[173  99  82  92 165 192]  J34
[123 113 121 114 153 115]  J224
[ 93  82  92  99 156 146]  J477
[146 111 111 102 166 146]  J960
chg J224: [123 112 121 114 153 115] -> 2, [113]
miss J477: [ 82 156 146  99  93] -> [92]
miss J224: [113 115 153 123 121] -> [114]
miss J960: [146 166 111 146 111] -> [102]
miss J224: [121 114 153 113 123] -> [115]
asked: [99 82 92] -> J34

[121  86  98  63 127 131 130 120 126  85] -> J354
[146 135 156 113 116  63  94 122 112 110] -> J231
[113 123  65 117 177 176 146  70 181 161] -> J41
miss J41: [177 123 181 146 113  65 176  70 161] -> [117]
miss J354: [ 63 130 121  98 120 126 127  85 131] -> [86]
asked: [ 94 122] -> J231
miss J41: [161 181 117 177  65 113  70 146 123] -> [176]

[142 119 129 101 130 147 111 102 136 134 127 110 138 112  87 161 158 145
 100 116 128 118 157 127 145 117 146  53 138 143 165 129 129 117 143 129
 127 137 152 149 127 148 105 115 157 122 143 124 129 148 147 137 127 107
 134 115 128 136]  J736
[127 126 101 110 115 158 111 102 136 139 137 138 153 118  94 138 148 123
 105 131 125 120  90 153 104 128 122  84 138 147 159 127 123 129 120 129
 165 121 166 157 132 130  73 118 114 126 129 145 138 127 116 140 129 128
 143  96 128 144]  J433
[161 132 117 155 130 129 155 122  92 127 172 110  89 129 129  79 128 148
 131 141 134 129 166 127 124 127 154 102 133  98 161 141  91 117 173 174
 127 139 129 147 111 148 129 124 124 124 122 110 129  92 119 172 156 130
 120 178 140 157]  J288
asked: [127 126 101 110 115 158 111 102 136 139 137 138 153 118  94 138 148 123
 105 131 125 120  90 153 104 128 122  84 138 147 159 127 123 129 120 129
 165 121 166 157 132 130  73 118 114 126 129 145 138 127 116 140 129 128
 143  96 128 144] -> J433
chg J433: [127 126 101 110 115 158 111 102 136 139 137 138 153 118  94 138 149 123
 105 131 125 120  90 153 104 128 122  84 138 147 159 127 123 129 120 129
 165 121 166 157 132 130  73 118 114 126 129 145 138 127 116 140 129 128
 143  96 128 144] -> 17, [148]
asked: [130 129 155] -> J288
asked: [161 141] -> J288

[112 184 131 111 110  90 125 146  92 106] : J542
[110 136 133 138 121 150 127 131 138 109] : J398
[148 164 101 108 149 164 108 151  70 145] : J555
[134 134 131 129 134 116 133 119 116 137] : J505
[159  77 131 110 111  90 123 127 145 155] : J274
[157 164  94  96 140 186  97 167  86 145] : J129
[179 156  93  86 100 163 101 163  86 161] : J270
[179 156  93  86 141 163 101 163  86 161] : J376
[ 88  70 175 160  98  64 165  82 201 102] : J690
chg J274: [159  78 131 110 111  90 123 127 145 155] -> 2, [77]
chg J376: [179 156  93  87 141 163 101 163  86 161] -> 4, [86]
miss J270: [161 156 179 163  86 163  93 100  86] -> [101]
miss J274: [ 90 159 155  77 131 145 110 127 123] -> [111]
asked: [131 110 111  90] -> J274

[154 201 141 119] : J307
[ 63 181 211 210] : J471
[ 49 118  71  43] : J935
[146 173  67 210] : J633
[159 128 115  53] : J467
asked: [146 173  67] -> J633
miss J633: [ 67 173 146] -> [210]
chg J471: [ 63 181 210 210] -> 3, [211]
asked: [211 210] -> J471

[155 138 136 107 132 125 134 123 116 121 162 138 112 129 110 130 141 107
 137 134 108 128 138 157 122] : J732
[142 147 130 116 133 145 121 119 111 119 144 121 120 119  98 123 104 108
 113 167  97 131 139 159 122] : J56
[156 124  92 142 163 154 123 137 138 147 139 107  95 121 131 146 107 132
 101 131 151 129 141 130 165] : J213
[142 144 135 112 137 128 131 151 113 118 158 184 102 127 100 143 115 122
 102 172 144 132 133 158 133] : J697
[111  65 130 167 170 170 182 133 142 143  92 138 139 161 135 125 135 104
 148 172  87  71  92 102 156] : J561
[166  76  94 167 169 169 105 159 123 118 155 198  95 163 107 134 104 103
 135 134  71 138  92 141 126] : J747
[152 134 137 108 135 124 135 142 115 121 157 158 102 139 118 141 141 117
 115 139 140 131 136 159 128] : J672
[125  66  94 169 170 172 181 135 120 149  91 152 128 164 136 143 140 135
 148 163  95  71  94 112 118] : J48
[ 99 175 134 146 141 133 100 157 143 148 174 135 146 171 104 108 109 112
 148 172 142  89 120 100 117] : J20
[102  69  97 170 156 171 181 107 113 141  91 143 144 163 110 112 133 129
 145 144 128  70 100 105 141] : J396
[100 117 125 114 160 167 107 135 138 146 176 120 130 164 115 137 113 136
 104 173 149  96 108  98 166] : J698
[153 144 120 109 133 127 133 117 119 118 140 135 118 119  92 115 118 105
 117 136  82 121 141 156 138] : J187
miss J56: [111 119 133 130  97 131  98 113 147 123 119 108 119 104 159 144 116 121
 139 167 142 120 121 145] -> [122]
miss J20: [141 157 120  99 112 104 146 143 171 134  89 108 148 133 142 175 148 100
 135 146 100 172 109 117] -> [174]
miss J56: [104 159 144 139 142 119 130 119 120 108 122 145 113 167 121 111 116 147
 119 123 121 133  98 131] -> [97]

[121 110  92 129 106 101 211 114 137  85 114  72 128 147  97 136 168 146
 145 129  74 122  88 116  81  96 105  91 137 116 154 151 184 109  89 131
 121 108  86 153 121  81]  J291
[121 110  92 129 106 101 211 114 137  85 114  72 143 147  97 136 168 146
 145 129  74 122  88 116 121  96 105 122 187 117 152 151 114 119 119 170
  72  58 131 164 103 125]  J750
[121 110  92 129 106 101 211 114 137  85 114  72 143 147  97 136 168 146
 184 129  74 122  88 116  60  97 112  90  68 140 155  86 185 120  93  69
 181 201  80  92 111  65]  J600
miss J600: [181 129  69  65 111 143 106  85  88  72 146  90 112  97 185 201 211 120
 116  92 129 110 147  86 114  97 101 140 121 137  68 122  80  92 136  93
 168  74 114 155  60] -> [184]
miss J600: [ 68 121 129  90 201  88  97 155 146  65 114  85  74  92 129  69 137 112
 122 101 147 140  72 120 136 168 106  93 110  92 111 114 143 116  80  97
 181  60 184  86 211] -> [185]
asked: [106 101 211 114 137  85 114  72 128 147] -> J291
miss J600: [129  97 121 136  65 184  92 112 114 181 129 122 168  85 146  69 211  97
  74  80 143  72  68 116 111  90 106  92 120 185 110 201  60 147 114 140
  93 137 155  86  88] -> [101]
chg J600: [121 110  92 129 106 101 211 114 137  85 114  72 143 147  97 136 168 146
 184 129  74 122  88 116  60  97 112  90  68 140 155  86 185 120  93  69
 182 201  80  92 111  65] -> 37, [181]
miss J750: [129  96 122  88 122 114 105 211  92 114 121  72 168 114  85 103 187  58
 121 129  72 145 137 143  74 152 110 170 101 116 106 151 136 117 146 119
  97 164 131 125 119] -> [147]

[ 65 154 109 192 142 117 162  96 159 140 122  79 146 137 127  90  82  56
 155 154 139 122 158  70 120 121 116 116 164 130 173  89 161  90 175 197
 140  57  74 140 200 118 159  40  78 170 124 152  54 137 147 100  91  98
 215 137  86 123  71 128  94 133 180] = J175
[121  77  99 108 110 151 126 145 150 130 141 147 100  88 130 157  73 149
 151 117 155 160 138 151 132 172 100 169 119 149 106 119 130 117 118  78
 118 163 124  80  91 135 148 133 107 105 119 153 129 180 136  67 141 148
  88 121 160 156 118 124 114 167 119] = J267
[ 65 154 109 192 142 117 162  96 159 140 122  79 146 137 127  90 160  56
 155 154 139 122 158  70 120 121 116 116 164 130 173  89 161  90 175 197
 140  57  74 140 200 118 159  40  78 170 124 152  54 137 158 100  91 120
 215 137  86 123  71 128  94 133 180] = J488
[ 65 154 109 192 142 117 162  96 159 140 122  79 146 137 127  90  82  56
 155 154 139 122 158  70 120 121 116 116 164 130 173  89 161  90 175 197
 140  57  74 140 200 118 159  40  78 170 124 152  54 137 127  60 151 166
  73 116 165 148 114 130 119 186 125] = J539
[ 65 154 109 192 142 117 162  96 159 140 122  79 146 137 127  90  82  56
 155 154 139 122 158  70 120 121 116 116 164 130 173  89 161  90 175 197
 140  57  74 140 200 149 159  40  78 170 124 152  54 137 147 100  91 111
 215 137  86 150  71 128  94 133 180] = J67
chg J67: [ 65 154 109 192 142 117 162  96 159 140 122  79 146 137 127  90  82  56
 155 154 139 122 158  70 120 121 116 116 164 130 173  89 161  90 175 197
 140  57  74 140 200 148 159  40  78 170 124 152  54 137 147 100  91 111
 215 137  86 150  71 128  94 133 180] -> 42, [149]
miss J267: [172 135 124 145 149 119 169 157 163 180 147 119 167 160 114 121 118 130
 141 129  73 151  88  88 148 151 126  99 160 151 132 136 118 119 100 121
 149 117 130 153  77 107 155 117  67  78 130 118 119 108 100 156 105  91
 141 133 110 124 150 138 148  80] -> [106]
chg J539: [ 65 154 109 192 142 117 162  96 159 140 122  79 146 137 127  90  82  56
 155 154 139 122 158  70 120 121 116 116 164 130 173  89 161  90 175 197
 140  57  74 140 200 118 159  40  77 170 124 152  54 137 127  60 151 166
  73 116 165 148 114 130 119 186 125] -> 45, [78]
miss J488: [197 155  78 130 192 122  57 133 160 159 158 161 146 164 116 140 152 118
 117 140 175 159 154 100 127  90  70  94  89 123 162 215 142  56 124 122
  79 120  91 158  90  96 137 139 137  54 200 173 120 128 116  65  40 109
 154  86 180 140  71 170  74 137] -> [121]
chg J175: [ 65 154 109 192 142 117 161  96 159 140 122  79 146 137 127  90  82  56
 155 154 139 122 158  70 120 121 116 116 164 130 173  89 161  90 175 197
 140  57  74 140 200 118 159  40  78 170 124 152  54 137 147 100  91  98
 215 137  86 123  71 128  94 133 180] -> 7, [162]
miss J488: [158 140  90  90  40 161 118 215  65 164  56 122 140 146  86 117 128 192
 155 137 200 154 180 124 159 159 152 123 120  79 130 137 127 158  70 160
 139  89 142 137  91 173 162 120 154 116 133  54 116  71  57 121  94 170
  96 140 122  78 197 175 100 109] -> [74]
asked: [147 100  88 130] -> J267

[ 72 105 111 129 131 147] : J54
[ 83  90 155 110 122 137] : J685
[ 55  96 151 123 124 144] : J344
[ 72 121 104 133 141 157] : J971
[ 85 117 107 130 152 175] : J487
[ 73 116 129 139 138 162] : J586
[ 84 100 134 150 145 144] : J469
[ 67 149  97 129 133 147] : J83
[ 72 124 102 131 142 160] : J749
[ 67 114  86 119 104 123] : J216
[ 82 118 115 135 149 153] : J682
asked: [131 142] -> J749
miss J685: [137  83 122 110  90] -> [155]

[135 143 135  99 118  91 116 134 126 124 112 123 121 153 119 142 147 139
 120 127 121 122 129 120 147 134 120 107 117 118 121 124 121 130 142 118
 142 131 146 132 121 150 118 112 133 131 138 116] -> J147
[129 121 131 110 112 114 135 131 133 140  91 150 112 159 143 117 111  99
 120 126  95 120 115 100  95  98 151  85 133 129 118 124 135 151 134  96
 122 122 110 114 139 130 108 158 119 130 144 128] -> J358
[137 125 132 134 127 134 129 121 145 134 111 138 122 126 137  95 119 120
 125 120 114 118 108 107 123 129 139 125 127 134 137 122 144 156 123 130
 124 135 111 123 141 131 120 150 117 132 127 140] -> J731
[126 147 117 122 132 122 131 135 122 115 159 109 133 123 113 166 141 151
 126 132 153 134 150 159 146 134 107 139 122 123 118 137 115 103 133 131
 137 115 150 131 115 117 143  92 145 134 125 112] -> J527
[131 127 137 104 109 100 130 137 134 136  90 143 124 164 141 119 132 106
 121 133  89 118 114  93 105 121 146  81 127 128 121 121 137 149 132 102
 128 127 112 119 138 147 106 153 119 130 148 125] -> J43
[128 141 127  93 112  83 133 144 127 129 101 134 118 181 128 166 122 111
 118 125 103 127 129 119 104 118 135  75 130 110 100 132 123 126 144  85
 135 117 139 119 117 140 107 121 136 137 153 109] -> J818
[119 147 121 100 122  97 140 135 119 117 123 125 121 162 122 177 125 123
 124 122 120 131 150 146 111 116 129  98 134 117 105 139 113 105 141  96
 134 112 144 117 109 125 120 112 143 137 142 105] -> J191
[129 146 132 118 139 120 100 120 124 117 156 102 138 105 106 138 164 173
 127 137 155 132 141 145 188 161  89 162 110 127 137 124 112 113 136 167
 156 144 164 149 123 137 140  81 142 125 116 119] -> J705
[126 147 117 186 132 190 131 135 122 115 159 133 133 123 113 166 141 151
 126 132 153 134 129 159 146 134 107 139 122 123 118 137 115 103 133 131
 137 115 150 131 115 117 143  92 145 134 125 112] -> J576
[135 142 137 122 141 134  81 105 127 116 163  98 135  80 102 110 180 184
 127 147 169 130 129 134 210 180  83 183 101 133 157 115 116 128 129 201
 161 161 167 165 132 150 143  79 138 116 107 126] -> J18
asked: [126 147 117 122 132 122 131 135 122 115 159 109 133 123 113 166 141 151
 126 132 153 134 150 159 146 134 107 139 122 123 118 137 115 103 133 131
 137 115 150 131 115 117 143  92 145 134 125 112] -> J527
chg J731: [137 125 133 134 127 134 129 121 145 134 111 138 122 126 137  95 119 120
 125 120 114 118 108 107 123 129 139 125 127 134 137 122 144 156 123 130
 124 135 111 123 141 131 120 150 117 132 127 140] -> 3, [132]
chg J147: [135 143 135  99 118  90 116 134 126 124 112 123 121 153 119 142 147 139
 120 127 121 122 129 120 147 134 120 107 117 118 121 124 121 130 142 118
 142 131 146 132 121 150 118 112 133 131 138 116] -> 6, [91]
miss J705: [145 144 113 118 120 117 138 116 149 119 167 173 102 161 137  89 140 141
 123 137 127 142 156 129 146 100 132 127 124 132 136 164 125 156 138 120
 137 139 162 106  81 110 188 164 112 124 105] -> [155]

[138  77 195 147] = J866
[138 133 188 130] = J704
[ 95  84  77 141] = J941
[120 119 179 136] = J81
[ 91 132 110 135] = J869
[111  74 128 139] = J152
[132 109 135 138] = J947
[ 82 118  77 137] = J768
[133 191 123 142] = J964
chg J768: [ 83 118  77 137] -> 1, [82]
miss J866: [147  77 138] -> [195]
asked: [133 188] -> J704
chg J964: [133 191 124 142] -> 3, [123]
asked: [132 110 135] -> J869

[104 114 132  78 112] : J630
[148 124  59 131 140] : J898
[121 126  89  90 104] : J353
chg J353: [121 126  89  90 105] -> 5, [104]
chg J898: [148 124  59 131 141] -> 5, [140]
miss J353: [104 121 126  89] -> [90]

